In the data rows, the value 128 means zero.
Here is a table of points, one per row:
[120 142 134 152 168 153 137 172 142  99 105 124 107 128 168 126 127 194
 112  92 121  79 145  72 105 128 120 150 114 184 118 200 102 234 141  94
 111 102 173 146 154  87 137 151 116 145 151 151]
[  0 107 116 108 128 100 166  91 144 107 126 164 104 175 109 163 129 120
 118 123 151 128 114 134 143  96  96 116 127 103 129 128 123 119 153 117
 123 132 114 128 123 133 134  84 159 122 114 102]
[160 161 221 142 128 106 109 158 130 119 104 129 146 142 123 144 242 190
 154 128 117 137 146 141 174 121 176 152  78  38 133 116  85 102 108  80
  93 138 128 167 168 138  93 142 134 123 107  99]
[155 141 115 137 112 158 188 145 140 167 148 200 121  95 150 158 197 149
  85 132 120 123 118 148  72  80 142  99 171 150 100 125  80 132 143 111
 177 108 122 103 162 152  67 152 151 121 135  63]
[125 131 124 169 139 137 178 173 140 116 107 123 111 127 149 124 112 130
 181 117 177  79 115  97 116 146 140 121 144 173 122 137 114  82 112 111
  87  81 109  76  79 166 109  52  96  57 145 135]
[136 130  93 158 116 120  52 107 142 128 108 117  98 113 135 190 153 150
 117 143 147 141 113  85 111 109 110 102 187 160 158  85 138 163  82 173
 113 139 122 218  61 133 126 153 111 153 101  64]
[140 135 100 180 145 170 126 115 145 158 151  91 148 165 115 124 125 143
 173 105 151 235 155 115  96 118  95 127 180 107 172 173  99 113 142 130
 126 136 156 137 214 128 146 128 101 114 103 112]
[138 144 146 150 114 116 149 109  96 120 151 156 109 158  89  78  53 129
  89 155 133 108 104 130  93 131 142 168 110  92 104 169  56  88 134 223
  71  98  99 105  97 100 130 206 158 106 102 104]
[157 118  97 106 129 154 125 145 145  50 142 154 149 119 162  96  64  45
 139 113 184 117 151 134 191  91 150 114 161 124  98 106 102  81  88 118
 140 109 146 157 144 101 129  96 125 169 120 115]
[123 199 101 145 184  99 121  97 108  47 136 134 158 109 100  94 147 106
 160 112  87 133 125 131 122  93 109 167 123 103 133 105 130 207 126 170
 190 144 118  81  96  77 138 147 131  82 138 147]
[133 143 129 124 121 128  76  97  90 121 100 170  98 189 107 101  91 134
 142 189 174 128 149 119 125 154 113  93 139 128 115 100 151 102 181  47
 161 137 121 188 109 175 142 157 140 124 232  95]
[142 158 119  75 115  89 121 117  99 105 105 101 207 147 154 126 174 130
  99 130 125 169  86 136 130 126  99  87  60 204 166 126 120  96 148 129
 108 131 130 103 162 127 145 181  97 131 119 116]
[136 109 136 145  99 140 151  44  98 146 183  75 146 159 110 161 112 161
 123  87 108 102 127 157 128  99 155 157 126 152  86  78 113 117 158 113
 129 114  78 170 144 136 149  80  99 131 143 168]
[142 126 159 164 111 116 114 144 147 104 140 112 106  35 127 157 105 159
 102 123 135 186  92  91 141  75 131 118  92 116 181 161 145 144 126 114
 192 109 167 118 150 173 163 108 167 162 148 113]
[117  61 158 101 218 182 127 154 118 145  98 115 189 170  70 132 150 110
 109 190 119 128 148  59 116 141 157 115  74 126 106 107 114 125 140 191
 148 130 151 134 104 151 146  97 153 136 195  70]
[148  47 134  95 161 156 135 155  93 140 102 144 108 178 136 185 127  84
 134   0 171 158 122 134 155 132 137 115 118 101 160 137 137 129 152  97
 140 152 127 122  99 100 120 180 170 116 155 134]
[145 123 172 156 120 145 121  59 125 176  50 197 160  94 122  67 150 149
 111  55  77 159 100  51 120 172 155  98 153 166 139 102 134 121  84 116
 136 109 151 143 107 154 121 137 129 143 114 124]
[138 144 107 117  78 168 143 153 154 123 112 102 133  71 129 148 155 153
 140 131 128 250 138 144 154 164 139  93 140 116  51  98 118 130 117 137
 120  87 151  69 120 161 101 188 101 140 152 176]
[136 106 156 100 150 115 100 117  82 162 160 178 109 154 162 122 161  92
 159 152 166 150 116 143 155 125 129 255 163 140 105 127 142 164 126 112
  70 100 123 117 127 150 153  81 138 133 133 107]
[150 129 162 138 113 133 138 125 156 105 124 147 126 158 143 116 120 130
 116  98 144  90 121 142 182 121  87 148 167 103  79 131 153 102 109 160
 149 255 146  72 125 127 165 109 138 144 166 112]
[117 248 114 115 140 214 134 122 119 148  92  83  94 107  83 171 116  68
  92 138 112 100 125 142 116 123 103 137 100  92 131 127 133 122 123  99
  89 132 115 120  95 116 158 113 109 141 109 157]
[114 149 115 126 112 142  97 118 167 233 202 125 130 106  68  89 140 107
 163 153 136  64 116 176 234  95 160 113 108 150 157 166 134 136 120 154
 132 168 127 109 131 108 134 181 111  46 128 133]
[ 97 149 143 152 120 132 122 153 128 180  93 111 124 135 124  48 157 157
 120  79 157 153  98 194  94 131 155  85  95 142 107 159 116 182 122 154
 155 140  70 146 121 155 111 120 106 240 129 148]
[158 141 126  94 144  78 187 133 104 143 106 117  57 117 106 134 161 143
 138 152 131 151 102  60 137  93 106 118 130 157 150 134  83  87  95 138
 156 114 115 158 163 109 133 140 154 159 134 190]
[133  90 108 136 176  61  88  90 169 127 149 130  87 171 144 143 122 124
 121 106 141  81 175 144 121 114 111 105 138 127  16 127 158  82  97  98
 162  83 147 126 147 111 159  85 130  90 117 149]
[155 143 128  74  86 123 152 128 146 132 185 107 152 124  42 123  82  88
 124 124 126 111  31 130  74 195 126 131 103 105  93 120 122 189  78 116
 124 138 142 151 156 134 126 109 164  83 106 136]
[166  86 127 163 122 132 190 120 144 122 129 126 129 119 191 143 174 134
 109 160  92 143 105 164 115 118 135 107  94 104 156 182 114 150 102 130
 108 141 164 246  86 146 165 149 100 115 140 148]
[141 129 105  58 151  93 110 130 200 124  84 162 132 117 147 132  66 138
 145 123 138 131 158 228 131 146 132 157 140 131 172  83  80 118 185 134
 125  85 161 158 117  97 164  74 144 132 175 122]
[108 129  80 174  96 101 114 189  70 136  98  97 163 143 144 115 107 151
 117 163  55 165 120 134 113 126 184 150 145 166 124 150  96 109 108  69
 173 169 176 103 101 132 142 159 125 143 105 139]
[129 119 105 129  28 188 147 148 119 105  95 134 158 131 136 116 153 203
 135 123 137 157 125 103 110  92 112 142 102 125 157 132 205 128  89 129
 146  61 140 127 111  86 108 122 127 124 119 136]
[137  87 111 104 148 129 125 130 122  74 179 122  54 125  42 100 113 138
 158 168  55 105  87 202 136 127 102 118 136 132 183 152 156 141 131 113
  91 128 112 103 143 128  87 125 138 177 105 100]
[143 141 101 132 129 115 117 147  81 165 147 115 126  96 123  88  60 107
  95 157 114 143 128 121 130 107 127 146  83 123 120 111 175 127 172 132
  83 199 143 149 123  84  25  86 129  81 122 140]
[136 102 183  91  75 112 113 148 137  99 139 105 108 196 132 119 158  57
  24 151 146  90 184 114 150 127 119 115 193 113 166 123 119 164 141 146
 157  93 142  93 142  88 107  84  27 120 125 173]
[163 129  61 115 135 101 102  76 122 139 173 106 162 134 165 125 117 155
 125 138 163  84  92 115  96 123 101  88 114  69 158 140 158 117 147 141
  78 128 126  67  81 116 147 121 149 171 116 177]
[ 65 128 189 130 172 153  99 133 103  71 195 150 118 136 173 142 111 125
 168 158 172 120 126 136  73 182 130 110 148 164 136  93 140  82 127 138
 169 178 134 140 131  73  94 118 136 110 139 183]
[140 151 122 144 100 110 144 123 117 144 119  75 126  88 122 122 139 106
 135 121 113 125 255 120 102 147 132 109 127 161 165 134 133 127 102 139
 104 147 136 111 130 244 124 159 255 142 102 135]
[ 95  75 101 121 126  67 157 109 118 114 104  76 141  16  97 122 137 134
 113 123 156  75 136 128 152 189 139 162 164 106 124 153 162 116 145 127
 110 142 110 131 139 120 118 133 100 153 131 111]
[146 129 161 140 135 121 157 121  92 154  89 132 139 179 165 159  77 145
 150 142  98 111 126 151 229 170 131 117 140 149  81  96 154 166 177 153
 153  87 113 112 127 130 137  93 143 121  14 143]
[139 132 191  60 153 111 134 108 228 151 140 129 140 148 175 191  90  91
 150 163  93 158 147  96 109 134 163 146 139 141 125 142 156 113 133 102
 151 164  90  88  96 118 110 168  99 137 156  80]
[142  97 105 199 108 170  75 125 140 102  62 146 126 144 140 124 141  85
 177 144 120  85  98 141  97 140 175 142 125 135 105 122 163 151 158 119
 116 115  78 126 177 114 142 113 179 116 117 131]
[131 146  64 126 134 137 120 173 155 144 196 129 117 128 196 134 164 134
  77  92 103 145 124  75 140 181  97 160 123  86 168 129 125  99 108 146
 148 128  74 144 173 180 114 130 102 113 112 121]
[121 123 154 133 136  99 114 175  99 132 148 168 160  30 101 124  96 127
 178 127  84  78 137 139  87  96  54 123 102 113 128  90 137 119 144 156
  62 106 126 115 142 122 156 167  14 110 104 121]
There is one direction along which these points spread out most. How far along it is each point below, from 0 to 99? 50 is the average, and the first point above lies past it. One standard deviation of the points above along it is 16.
[137  87 111 104 148 129 125 130 122  74 179 122  54 125  42 100 113 138
 158 168  55 105  87 202 136 127 102 118 136 132 183 152 156 141 131 113
  91 128 112 103 143 128  87 125 138 177 105 100] --> 39
[117  61 158 101 218 182 127 154 118 145  98 115 189 170  70 132 150 110
 109 190 119 128 148  59 116 141 157 115  74 126 106 107 114 125 140 191
 148 130 151 134 104 151 146  97 153 136 195  70] --> 49
[160 161 221 142 128 106 109 158 130 119 104 129 146 142 123 144 242 190
 154 128 117 137 146 141 174 121 176 152  78  38 133 116  85 102 108  80
  93 138 128 167 168 138  93 142 134 123 107  99] --> 70
[123 199 101 145 184  99 121  97 108  47 136 134 158 109 100  94 147 106
 160 112  87 133 125 131 122  93 109 167 123 103 133 105 130 207 126 170
 190 144 118  81  96  77 138 147 131  82 138 147] --> 42
[158 141 126  94 144  78 187 133 104 143 106 117  57 117 106 134 161 143
 138 152 131 151 102  60 137  93 106 118 130 157 150 134  83  87  95 138
 156 114 115 158 163 109 133 140 154 159 134 190] --> 64
[166  86 127 163 122 132 190 120 144 122 129 126 129 119 191 143 174 134
 109 160  92 143 105 164 115 118 135 107  94 104 156 182 114 150 102 130
 108 141 164 246  86 146 165 149 100 115 140 148] --> 70
[157 118  97 106 129 154 125 145 145  50 142 154 149 119 162  96  64  45
 139 113 184 117 151 134 191  91 150 114 161 124  98 106 102  81  88 118
 140 109 146 157 144 101 129  96 125 169 120 115] --> 30
[131 146  64 126 134 137 120 173 155 144 196 129 117 128 196 134 164 134
  77  92 103 145 124  75 140 181  97 160 123  86 168 129 125  99 108 146
 148 128  74 144 173 180 114 130 102 113 112 121] --> 62
[155 143 128  74  86 123 152 128 146 132 185 107 152 124  42 123  82  88
 124 124 126 111  31 130  74 195 126 131 103 105  93 120 122 189  78 116
 124 138 142 151 156 134 126 109 164  83 106 136] --> 42
[121 123 154 133 136  99 114 175  99 132 148 168 160  30 101 124  96 127
 178 127  84  78 137 139  87  96  54 123 102 113 128  90 137 119 144 156
  62 106 126 115 142 122 156 167  14 110 104 121] --> 43
